Turns in one plane each, and the order they were made in; the first pair answered
turn P:
[ -7   6   6   7 -10  12  -2   5   5  -5   7 -15   7   0  -1   4  -5  -1
  12  -5   6   2  -1   7 -12  11  -9   1  -2   3  13  -2   1   3   3] |-> [-16   5   8   0  -2   7  -3  10   7   1   5  -8   8   2  -1   3   1  -3
  10  -5   3   5  -1   6 -16   8  -3   1 -10  -3  15  -2   2   7   5]
[ -7   4   8  -3   5   3  -3   8  -5   5   0   6   7  -7   3  -1   0 -12
  -8   0   4   8   1   3  -1  -4  -2  -5  -4   0  -6   6  -1  -9  -4] |-> [ -3   3   8  -3   2   3   0   6  -7   5   1   5   9  -5   4   1  -3 -11
  -9   1   6   8   1   3   0  -6  -4  -3   0   4  -9   7  -1  -8  -4]
[ 1  5 -4 -6  0 -2 -6  3  3  1 -1  3  0  2  3 -3  6 -9 -2  1 -8 -1  4 -1
  3  3  3 -1 -3  3  1 -4 -2  1 -1] |-> [ 1  3 -3 -6  1 -2 -6  1  2  2 -1  3  4  4  3 -4  7 -7 -4  2 -9 -2  3 -2
  4  2  2  0 -5  2 -2 -4 -2  0  3]
turn F:
[  3  11  -9   8  13  -5   0  -1  -4   0  -5  16  -2  -4   7  -3  16   2
  -6  20  -6   1 -11   2 -14   4  14  -2  -3   1  13 -11  14   6  -1] |-> [ 11   9 -10  11  12  -3   2  -6  -7  -4  -5  14  -5  -5   6  -3  13   1
  -7  23  -7  -1 -14   1  -6   3  13  -3   4   7   9 -13   9   1  -4]
[ -5   6   1  -6  10  -3  14   0  -7  -2 -10  20  -4  20  10   2  10  17
 -14   2   2  -6  14  -3  -6 -19   5   2   4   3  -3   9   6  22  -3] |-> [ -8   9  -3  -2   8   1  -9  15  -1 -10  -6   5 -15   6   7   1  15  13
   1  -3   0   0  18  -2 -14   2  12 -10  -5   3  17 -12  15  21  -8]
[  1   8   2   3  -8   2  -7  23   7   0  -4  -9  -2  -7   0  -4   2  -2
  13  -2   8   9   4   7 -12   5  -9  -4  -7  -3  15  -6   5  11  18] |-> [ 20   6  -3  14 -16   1   1   8   3  -9  -3 -12  -2  -9  -1  -7  -8  -2
  10   7   6   2  -1   5   8   4 -15  -4  10   7   0  -7  -2  -5  11]
turn W:
[ -1  -6  -7   5  -5   6 -14   6  10   4   5 -10   2 -10   1   1  -5 -10
  15  -3   2   7 -10  12   6  10  -7   4   3  -4   7  -6  -1 -11   8] |-> [ -6  -5  -8   5  -2   7 -16  12  11   3   2  -9  -1 -12   3   3   1  -7
  14  -6   3   8  -3  11   2   9  -3   1  -1  -5  14 -11   3  -3   9]
[ 15  -5   9   5 -13   1  17   0  10   6  -3   2 -12  -1   0   8  -3   0
  -4   5   2  -5  -5   2  11   8 -10   1   6  13 -11   4   3 -10   5] |-> [  6  -1   9   5  -9   3  12  11  12   3  -7   4 -19   1   4  10  12   6
  -6  -1   2  -4   5   0  -1  12  -3  -6  -2  11   2  -4  14   4   4]
[ -2   5   2   2   1   4 -12  10   1   7   3  -1   0  -4  -4   4  -3  -8
  10  -5   7   8  -1   1   1   4  -4   5  -2  -6   3  -1  -3 -11   0] |-> [  1   6  -1   3  -4   5 -10   7   1   4   4  -3  -1  -5  -6   3  -4  -8
  10  -3   6   8  -1   0   1   8  -7   4   1  -4   3  -3  -1 -11  -1]
Then:
(2 to 4 turns a pair)
[ -2   6  -1   4 -10   3 -11   9   0  -9   1  -4  -6   0   0   3   8   2
   3  -1   4  -4   9  -5   6   9   2  -2  -6   7  13 -12   4   2   5] |-> [ -6   3   5  -3  -6  -2   7  -1  -2  -1   0  10   3  14   2   6   4   8
 -11   1   7  -7  10  -5   8  -6  -2   8   1   5  -2   7  -3   7  10]
F, F
[ 15   4  -4   5  -1  -5  12  -9  -5 -16   0   3  -7   4  -2   0   1   4
 -12   6   2  -2   0  -8  14  -2   3  -3  11  13  -7  -3  -5  -8  -6] |-> [ -7   8   0  -4   8   0  -5  15   3  -5  -6   3 -11   6   0   0  14   1
  -3  -7   5   6   8  -4 -10   7  12  -7 -11  -2  13 -10   8   9   0]
F, F
[ 10  -1  -5  -7  -7  -1   0  -7  -1   5   5  -1  -1   2  -4  -3 -12  -4
   1   5  -2   7  -7  -4  15  -3 -16   5   7   7 -16   5 -11 -17  -5] |-> [-10   2  -1 -13   0   3 -14  15   6  12   5  -3  -3   1  -2  -2   0  -8
  13  -6   1  16  -4  -1  -8   8  -8  -1 -14  -5  10  -2   3  -2  -1]
F, F
[  4   4   3  -8   4 -12  24   0   0  10  -8  16   5   4   2   3 -10   8
 -23  -1  -4   1 -10 -12  10 -16  12  -5   0   0 -11  15   6  -9   1] |-> [ 10   6  -6   0  -1  -7  -1  16   6  -3  -5  -5 -11 -16   0  -2  -8  -2
  -3  -4  -9   6  -6 -12   5   9  21 -23  -7   3  13 -14  17 -14  -6]
F, F
[ 6 -1  6  2 -4  0 13 -8 -4  0  5  0  6  2 -1  2 -7  1 -4  3 -1 -2 -2 -1
  6 -6 -4  8 11  4 -9  9 -5 -6  0] |-> [-10   2   6  -4   5   0  -5  12   3   6   1  -3   0  -3   0  -3   5  -4
   7  -6  -4   7   2   0  -7   4   5  -2 -11  -5  10  -4   7   3  -1]
F, F, P
[  7   4 -10   2   3  -5 -19   8   7  10  -6  -4 -13  -8   4 -10   4  -8
   4  14 -15  -2  -1  -9   5  17  13 -11 -12  -2   7 -13   6 -14  -2] |-> [ -7   1   2  -7  10  -9   4   0   1  28 -10  18   1  13   8  -5   2  -2
 -13  15 -10  -4   0  -6   4  -6   9   6  -9  -9 -10  13  -3  -3   8]
F, F
[ 21  -1  -4   0  -8   2  16 -16  -9 -14   3   2  -7  -5   1  -5  -7   0
  -3   2   1 -10   3  -1  20 -10  -4  -3  21  16 -16   3 -10  -5  -1] |-> [ 19   1  -9   4  -9   5  -3  -2  -4 -21   3 -10 -16 -17  -1  -8  -3  -4
  10  -4  -1  -4   4   0  13  10   4 -14  12  15   2 -18   0  -4  -3]
F, F, F
[ -9  -8   9   7  13 -25   1   3  20   6  -7  24   2  15   6   8   9  -3
   0   3  -3   4  -8   2   0  -2   8  14  -3   0   2   2   1  14  -6] |-> [ 16 -10   0  19   0 -23  -4  -4  18 -12  -1   8  -6   2   3   4   0  -7
   5   8  -8   0 -13  -3  17   8   6   5   9  11   1 -12   1  -3 -14]
F, F
[ -4  -2   5  -5  12  -2  -7   8   5   1  -5   3  -6   0  -1   1  12   9
  -5  -5   6  -1  10   0 -10   0   4  -7  -4  -1  13 -12  13  11   1] |-> [  3   0   3  -1  12  -4   1   2   2  -3  -4   9  -7   2   0   0  13  12
 -11  -3   5  -6  13   2  -3  -6   3  -6   2   2   6  -9  11   9  -2]
F, F, W, F
[-13   5   9  -5  10   9  -7   8   8   8   0  -7   5   0  -3   0   0  -6
  12  -2   9  12  -5   9  -8   5  -3  -2 -17  -7  11   2   3   4   4] |-> [  9  -1   6   1   3   6   8 -14   1   0   0  -5   9   1  -4   0 -14  -3
   3  10   6   4 -10   5  14  -4 -10   5   5   3 -12  13 -10 -11   0]
F, F
[ 11  11  -6  -3  -2  -4 -14  11  -6  -4  -5  -3   0  -7  -1   8   4   0
  19   1   3  -5  15  -8  -5  13   8 -14  -6  -3  -4   6   5  -9   4] |-> [  5   9  -1  -8   2  -6  -1   5  -9   4  -8   9   7   5   4  10   1   7
   7   3   6  -6  14 -10  -4  -1   2  -4  -2  -5 -16  23  -3  -5   9]
F, F
[ -9 -10   9  -9   0  15  -4  16  -3   8   8 -21 -15   2 -15  -7   2  -7
   3  -4  -2   0  10   8  -5   1  19   7   2   1  23  -1   5  -5  10] |-> [ -3 -13   9  -7  -2  10  16   0  -9  10   6  -9  -9  10 -14  -4  -6  -3
  -9   5  -2  -6   5   4   8 -13  11  17  17   6   2  13  -9 -10  13]
F, F
